In the rows, 128 means zero.
Rotation paths and how fast each direction turns (degrees per step)
Each turn is a multiple of 5 degrees from 10 to 175, or 0.
Each row of a path follows its step; steps can be skipped.
Rotation 1:
step 1: [124 126 121 139 135 128 141 130 122 130 129 120 121 109 129 136 123 114
 122 128 131 138 125 112 147 132 115 134 119 126 123 138 120 143 127 129
 136 114 124 119 125 141 124 133 126 136 125 140 143 131 139 142 135 128
 126 135 126 126 127 129 129 110 136 130 118 139 129 123 144 130 129 126
 139 120 126 129 135 131 136 127 113 126 136 131 124]
step 4: [131 138 121 148 125 137 120 127 133 121 132 124 125 121 136 133 111 122
 121 141 128 132 111 124 134 136 143 139 123 132 136 130 118 125 122 144
 140 117 132 143 130 133 119 134 133 132 132 120 119 133 131 130 128 133
 133 130 122 126 136 135 131 127 141 127 133 137 127 120 130 136 125 140
 137 125 127 133 135 128 126 136 129 129 154 143 138]
step 5: [134 132 112 137 142 120 126 139 140 118 129 130 127 113 129 135 118 128
 127 127 127 118 113 128 137 132 120 130 115 137 129 125 124 143 133 140
 142 115 130 120 127 132 131 138 129 132 119 125 120 135 132 137 133 131
 135 138 130 123 142 124 129 139 140 119 130 123 146 116 132 123 129 127
 130 121 136 130 147 123 132 135 126 128 126 146 127]
step 23: [125 125 134 134 126 130 135 131 145 115 130 128 125 127 147 129 130 136
 118 123 129 110 135 128 136 128 121 145 141 128 124 120 134 129 131 133
 140 118 129 133 130 137 122 149 124 113 118 136 141 131 127 133 136 133
 129 128 128 120 138 118 131 132 135 130 127 126 127 134 149 143 124 135
 130 129 129 119 131 125 126 138 124 141 132 142 129]
step 24: [134 145 129 142 131 122 132 118 121 107 121 119 125 129 135 143 115 129
 127 131 126 118 139 120 131 124 126 127 125 127 133 123 131 134 121 138
 139 135 126 123 130 137 122 132 132 115 124 151 134 134 131 138 130 138
 129 124 117 123 136 142 130 129 134 123 114 130 125 123 135 137 125 132
 131 120 133 137 121 129 125 141 137 148 129 138 132]
step 26: [134 121 136 151 118 128 122 138 134 109 116 137 122 108 119 132 130 134
 117 121 129 127 131 127 138 130 121 124 137 126 133 119 118 131 118 128
 135 122 138 133 119 133 136 132 121 130 119 128 135 133 128 123 127 134
 138 119 113 123 128 125 131 125 120 150 119 130 135 127 125 142 131 132
 144 123 126 124 138 133 131 129 119 119 133 122 137]
step 28: [134 130 125 139 134 133 128 131 112 111 122 132 122 123 132 133 131 123
 127 120 132 120 119 128 133 133 129 122 141 121 126 128 130 133 140 129
 132 116 136 127 129 134 124 131 128 107 121 138 136 130 150 149 130 129
 138 120 140 127 126 132 137 128 145 128 127 128 142 128 135 135 123 125
 122 130 119 134 127 110 125 145 138 136 127 120 120]
step 30: [114 131 142 126 144 123 125 132 138 122 129 138 116 113 126 135 111 122
 126 121 123 141 112 122 134 137 116 133 130 128 132 123 123 126 122 129
 130 124 118 135 123 141 120 144 119 127 124 126 146 122 130 138 130 124
 138 128 124 113 137 116 126 124 128 132 125 128 127 130 133 149 136 124
 138 129 120 132 140 134 121 121 124 134 131 129 133]
Directions:
[128 123 129 127 128 130 126 126 128 129 128 127 128 127 131 123 130 125
 126 128 129 129 128 127 128 129 129 128 128 128 129 128 126 125 126 130
 128 127 129 129 132 129 128 129 124 127 127 127 127 129 131 130 128 128
 127 126 129 126 124 128 128 130 131 124 128 131 125 128 130 129 128 125
 131 126 129 127 128 126 130 128 129 127 129 127 129] : 135
[128 127 129 127 128 129 127 128 128 130 127 132 131 127 126 127 131 128
 127 130 128 130 126 128 128 127 124 131 131 129 126 127 128 125 128 130
 128 126 126 123 128 129 125 129 127 126 127 131 128 128 129 129 127 128
 128 133 130 130 128 123 131 130 131 131 130 126 128 129 127 127 127 129
 128 129 126 130 130 126 126 128 127 129 126 127 128] : 145
[129 127 129 130 128 131 127 131 129 129 126 130 126 132 128 128 127 129
 129 127 128 129 123 127 127 130 129 129 130 128 126 129 128 129 130 124
 128 126 129 130 132 127 128 127 131 128 129 128 126 130 130 124 127 129
 128 127 128 128 125 128 129 131 132 130 130 127 131 127 128 129 127 130
 128 124 127 127 125 128 130 130 128 128 129 128 126] : 60
[128 129 132 131 125 131 125 130 127 130 130 129 127 128 129 131 128 128
 131 130 129 129 127 127 130 127 127 128 127 125 125 129 128 127 130 130
 129 129 131 125 124 129 128 128 127 126 126 127 126 127 130 131 131 129
 130 129 126 129 127 129 127 126 127 128 129 129 127 128 126 131 129 126
 130 126 129 129 125 131 128 130 129 127 124 126 129] : 160
Rotation 2:
step 0: [134 125 141 134 128 138 139 130 123 113 122 134 127 132 141 135 143 122
 120 123 128 121 138 126 125 121 131 135 134 110 135 135 116 125 139 140
 137 126 129 126 141 123 113 127 118 118 133 123 123 122 118 149 113 132
 126 139 115 125 124 130 134 133 119 130 128 128 124 124 145 131 146 129
 132 130 129 111 115 127 111 129 131 137 127 133 128]
step 7: [123 136 138 139 135 137 129 137 123 130 121 130 137 123 120 134 127 131
 149 140 130 112 133 127 136 125 127 122 134 127 139 130 114 117 136 128
 132 115 118 139 118 125 126 118 112 137 147 132 110 134 123 138 138 139
 121 145 132 139 115 127 128 133 128 133 130 120 129 134 129 123 121 141
 127 144 124 140 119 137 129 127 131 141 129 135 117]
step 19: [137 115 137 133 127 132 112 125 124 116 126 119 139 136 135 138 132 129
 122 119 134 106 141 127 119 119 128 126 128 122 128 125 127 128 138 120
 134 129 116 132 114 118 128 124 123 118 132 130 113 132 120 129 119 137
 134 133 121 119 130 123 128 123 115 134 127 130 123 117 139 143 125 146
 108 135 127 138 122 136 116 145 131 136 125 137 115]
step 27: [129 132 132 133 123 128 142 123 117 132 121 127 133 128 132 119 132 133
 129 129 117 124 151 113 109 131 124 133 112 120 140 141 123 118 143 116
 127 128 117 125 129 115 130 143 118 124 135 119 133 132 118 132 135 111
 140 138 122 131 122 121 135 132 136 138 121 133 130 125 132 145 119 133
 116 129 146 125 129 133 134 129 117 134 126 127 134]
step 28: [134 120 141 153 137 132 120 112 119 119 130 131 136 116 136 129 125 131
 140 127 132 119 124 120 121 129 113 130 128 127 130 136 107 148 137 131
 129 116 124 131 124 120 131 122 111 129 128 128 119 112 125 126 123 136
 133 128 123 135 134 126 126 127 120 133 125 117 129 118 129 144 131 134
 129 129 137 120 125 134 126 129 143 142 134 127 110]
step 30: [138 135 118 132 121 139 129 132 120 119 139 127 122 130 122 129 133 130
 128 122 109 125 146 114 119 124 137 125 127 122 116 136 127 115 140 135
 142 117 130 140 119 124 127 129 127 135 136 139 113 125 133 141 123 115
 129 132 107 127 128 113 127 126 125 134 132 123 126 132 118 133 125 137
 119 123 131 134 127 151 112 124 130 121 137 132 117]
step 35: [138 123 121 138 127 140 143 124 135 132 113 139 135 140 124 137 152 128
 134 128 122 117 141 134 128 138 129 144 130 135 133 129 126 128 151 131
 130 120 124 138 123 127 126 122 109 119 126 135 123 130 113 149 136 127
 124 113 128 133 129 121 123 129 113 132 127 127 126 130 130 132 129 130
 122 141 127 137 118 131 134 143 137 128 132 127 138]
step 38: [128 126 128 142 136 127 123 130 124 120 122 132 139 128 123 126 133 132
 139 120 128 113 118 117 139 108 130 125 134 116 137 144 123 117 145 132
 119 115 111 134 121 122 143 131 121 132 132 113 116 133 104 130 137 120
 130 127 127 128 125 130 132 137 117 128 127 132 116 130 121 131 117 138
 118 122 128 128 114 142 129 132 125 136 129 138 125]
Directions:
[125 130 129 130 129 128 129 128 130 132 127 130 126 127 129 128 127 127
 129 128 128 127 128 128 127 126 128 128 126 124 131 129 130 129 123 130
 128 127 127 124 128 127 126 128 124 130 127 128 130 129 127 127 128 128
 128 127 130 130 128 129 130 128 128 130 124 128 129 131 126 128 131 132
 128 127 132 128 128 130 129 125 124 130 127 129 126] : 70
[127 128 130 128 130 128 127 129 132 126 126 128 126 129 130 128 128 128
 129 126 131 127 126 126 131 128 128 127 130 127 128 128 129 126 130 128
 128 128 126 126 125 132 129 127 129 129 128 128 125 131 130 131 128 128
 130 129 130 131 125 127 128 129 130 125 129 130 130 131 129 128 129 126
 130 129 127 131 131 124 127 127 127 128 123 129 129] : 10
[130 128 127 127 126 129 129 125 126 125 126 127 126 127 130 128 129 129
 128 130 131 128 128 129 128 127 131 128 133 126 127 126 125 125 126 127
 127 127 129 125 129 124 128 128 128 132 131 128 129 126 131 130 127 129
 126 129 131 126 125 131 129 129 126 129 129 127 125 129 127 126 129 127
 129 128 128 131 128 131 129 126 126 127 129 128 131] : 45
[127 126 127 128 129 130 127 128 132 128 128 129 129 128 126 127 128 132
 127 126 126 127 132 128 125 127 128 129 125 129 126 127 129 127 129 125
 132 131 131 127 130 127 127 126 128 128 126 128 128 130 129 125 129 131
 129 129 130 127 127 128 127 129 126 127 130 133 128 128 130 130 126 127
 126 130 131 132 127 129 130 126 125 128 129 128 129] : 140
Rotation 3:
step 1: [128 126 129 123 117 133 131 123 114 122 140 129 116 125 129 134 127 131
 140 124 117 116 124 123 121 133 131 136 126 114 118 117 130 136 128 129
 128 126 125 126 131 128 133 129 145 107 130 136 118 134 133 121 126 129
 126 112 123 123 117 127 151 125 145 124 141 128 120 132 126 129 136 138
 124 136 127 134 143 125 125 124 129 120 133  99 123]
step 6: [124 131 128 120 130 122 124 127 116 141 109 124 131 140 117 117 122 127
 118 147 122 132 110 139 134 134 121 136 124 119 117 125 124 118 123 127
 128 116 131 120 144 119 122 128 129 117 131 136 121 124 136 129 133 140
 122 131 123 127 139 149 128 121 138 111 128 147 132 115 126 133 132 127
 131 131 113 124 131 127 134 138 119 131 128 129 123]
step 14: [121 113 125 120 128 118 138 123 130 133 124 152 120 124 133 116 133 109
 126 122 136 140 141 127 121 137 135 123 117 111 133 130 135 130 124 124
 132 126 130 120 135 123 121 128 136 128 125 130 111 124 134 120 126 127
 131 125 115 139 130 141 134 120 109 130 139 128 139 131 131 128 144 118
 114 127 123 122 122 133 131 123 112 136 128 129 133]
step 16: [126 117 134 140 122 143 128 128 125 133 127 115 137 118 132 148 133 145
 136 133 132 141 129 148 137 138 122 126 119 143 135 146 127 128 122 123
 132 114 119 122 132 135 131 118 113 143 123 127 126 123 136 135 129 134
 129 122 140 129 137 119 122 143 126 126 125 134 125 130 129 125 121 130
 129 146 126 134 118 126 125 120 133 135 122 141 126]
step 17: [127 132 126 137 132 119 132 137 138 124 121 113 133 137 130 126 132 126
 125 139 150 135 112 120 125 128 134 137 145 124 132 121 138 141 130 119
 139 139 109 134 130 123 118 139 114 120 131 124 132 138 138 124 137 129
 132 125 136 124 111 129 129 130 122 140 127 135 117 130 134 140 134 125
 123 127 119 112 127 117 128 120 135 126 134 120 142]
step 22: [136 131 126 132 112 145 124 127 127 134 125 135 133 125 123 127 134 119
 121 127 129 135 141 118 128 114 131 129 123 124 126 123 117 133 139 106
 130 137 126 133 132 113 106 134 138 110 135 129 127 125 137 136 132 121
 134 120 111 129 122 115 135 136 129 113 138 127 124 120 119 127 127 134
 115 133 135 124 116 127 135 118 136 123 125 142 121]
step 29: [129 138 121 138 117 124 123 133 124 119 124 124 133 119 124 118 126 127
 121 117 133 130 130 120 138 121 114 133 138 139 133 135 136 130 132 124
 134 132 126 114 133 132 125 150 122 139 130 132 137 126 130 122 130 133
 121 140 141 118 140 128 109 129 136 129 135 138 144 121 129 134 110 125
 133 120 135 121 134 114 122 126 147 112 134 120 133]
step 35: [132 139 127 127 121 124 143 131 121 133 121 121 131 145 117 120 129 130
 121 132 126 142 116 125 104 133 129 114 135 118 139 122 115 130 118 119
 133 107 130 116 124 122 126 134 130 121 122 135 137 130 132 140 119 145
 133 125 124 115 122 132 128 126 112 130 124 122 125 127 127 132 135 126
 128 107 122 122 125 137 118 136 129 124 138 136 130]
Directions:
[126 126 127 125 126 127 130 127 130 129 126 130 127 128 125 129 128 128
 127 129 128 128 130 128 132 129 129 128 130 129 125 126 127 129 129 131
 133 127 127 131 129 129 131 129 128 129 131 129 126 125 125 125 127 129
 129 127 128 126 128 127 131 127 130 127 127 125 127 130 130 130 128 126
 127 126 130 131 130 126 126 128 126 132 130 129 128] : 60
[127 129 129 128 126 128 126 130 129 125 131 131 127 128 128 129 126 126
 132 129 125 126 127 126 130 125 127 127 130 131 129 127 126 130 126 128
 128 126 127 123 126 129 130 131 130 127 128 130 131 126 128 128 126 130
 127 128 129 127 126 130 131 126 128 125 127 128 128 126 126 130 128 129
 132 127 127 129 127 129 130 130 127 127 129 129 130] : 10
[125 129 128 133 125 127 130 129 126 129 128 128 130 127 131 127 127 129
 129 126 132 126 128 126 132 128 129 130 128 127 127 129 129 126 130 128
 131 129 127 127 129 132 127 131 126 124 130 126 126 127 129 128 130 126
 127 126 128 129 129 130 131 128 127 126 127 128 130 127 127 129 131 129
 128 129 128 127 129 129 129 130 129 127 128 123 126] : 90
[128 127 130 130 129 124 127 126 126 127 124 124 124 127 131 128 126 127
 130 126 127 126 129 131 129 128 129 127 130 127 131 126 127 127 130 127
 127 127 129 129 126 125 128 128 128 126 130 127 127 129 128 129 129 130
 127 128 125 125 128 125 130 127 126 126 128 128 128 128 132 128 131 127
 130 129 124 129 129 129 127 127 129 128 130 129 130] : 160
[129 128 127 126 127 127 129 128 131 128 130 129 129 127 126 128 126 128
 128 128 131 128 128 131 128 125 126 128 127 127 130 128 134 125 129 125
 125 129 128 129 129 129 133 129 126 128 130 128 126 125 125 125 125 130
 129 129 128 127 130 126 125 126 127 124 128 128 128 126 129 126 131 130
 129 127 129 124 128 129 127 128 127 126 127 127 129] : 20
[127 129 129 127 127 126 128 129 127 128 128 125 124 129 128 126 129 128
 128 128 130 128 128 128 126 123 127 127 125 129 125 130 126 128 127 124
 125 128 126 126 127 127 127 126 127 129 128 129 125 124 125 127 127 127
 128 129 127 129 127 129 130 129 130 131 127 130 129 128 127 129 131 126
 126 127 126 130 127 128 125 132 129 131 128 127 125] : 85
